One turn moves every row onto another: examples first, then more rows asked
J114: [38, -5, -13, 35, -10, 22, 13, -51, 9, -21, -15, 16, 4, -2]
J320: [5, 37, 4, -30, 16, 7, 1, -28, 18, 46, 6, -2, -39, 1]
J543: [-28, -44, 1, 30, 3, 23, 18, 25, -3, 5, -10, -7, -26, 35]
J791: [13, 30, -6, -16, -9, -3, -13, -29, 3, 47, 7, -24, 6, 20]
J638: [-25, -21, 6, -14, 15, 21, 3, -21, 58, 27, -3, 8, 36, 7]
J580: [-6, -12, 9, -39, -16, 4, 20, 22, -17, -39, 1, 13, -46, -16]
J773: [9, 20, -2, -44, 3, 4, -15, -34, 10, 43, 15, -19, -39, -14]
J973: [-32, -46, 5, 14, 11, 28, 20, 25, 2, 2, -5, -1, -55, 16]
J539: [-28, -19, 11, -25, 24, 26, 8, -21, 64, 25, -2, 15, 13, -4]
J432: [39, -27, -15, 5, -14, 23, -2, -61, 8, -26, 3, 1, -23, -35]
J398: [-9, 5, 12, -18, -13, 8, 32, 29, -15, -35, -13, 26, -30, 8]
J947: [-4, 1, 4, -5, -27, 0, 25, 28, -24, -34, -12, 12, 1, 20]
J807: [2, -16, -3, -19, -39, -5, 8, 21, -32, -37, -1, -8, 4, 6]
J361: [33, 0, -4, 25, 4, 29, 21, -50, 17, -21, -15, 28, -24, -12]
J160: [14, 16, -8, -36, -11, -4, -23, -35, 1, 43, 18, -34, -11, -4]
J471: [-23, -71, -7, 7, -14, 18, -5, 16, -13, 0, 9, -34, -32, 7]
J124: [-21, -41, 2, -37, 6, 20, -14, -29, 55, 23, 12, -9, 23, -18]
J193: [-30, -65, 0, -1, 1, 24, 4, 17, -4, -1, 7, -17, -57, 1]
J76: [0, -26, -1, -39, -35, -1, 4, 17, -28, -39, 7, -7, -25, -18]
J178: [34, -14, -7, 7, 0, 29, 11, -54, 17, -23, -5, 20, -39, -32]
J859: [7, 43, 1, -13, 8, 4, 2, -24, 13, 49, -2, -4, -11, 23]
J422: [-21, -32, 1, -22, 4, 18, -9, -26, 52, 24, 5, -8, 43, -1]
J866: [-26, -33, 7, -39, 20, 25, -4, -25, 62, 24, 8, 5, 5, -19]
J881: [-23, -57, -7, 24, -14, 18, 3, 21, -13, 3, -1, -27, -12, 30]
J369: [41, -20, -17, 21, -23, 20, -1, -57, 4, -23, -3, -1, 5, -16]

J580 moves to J807
J881 moves to J973
Now these:
J114 moves to J178
J791 moves to J320
J866 moves to J422

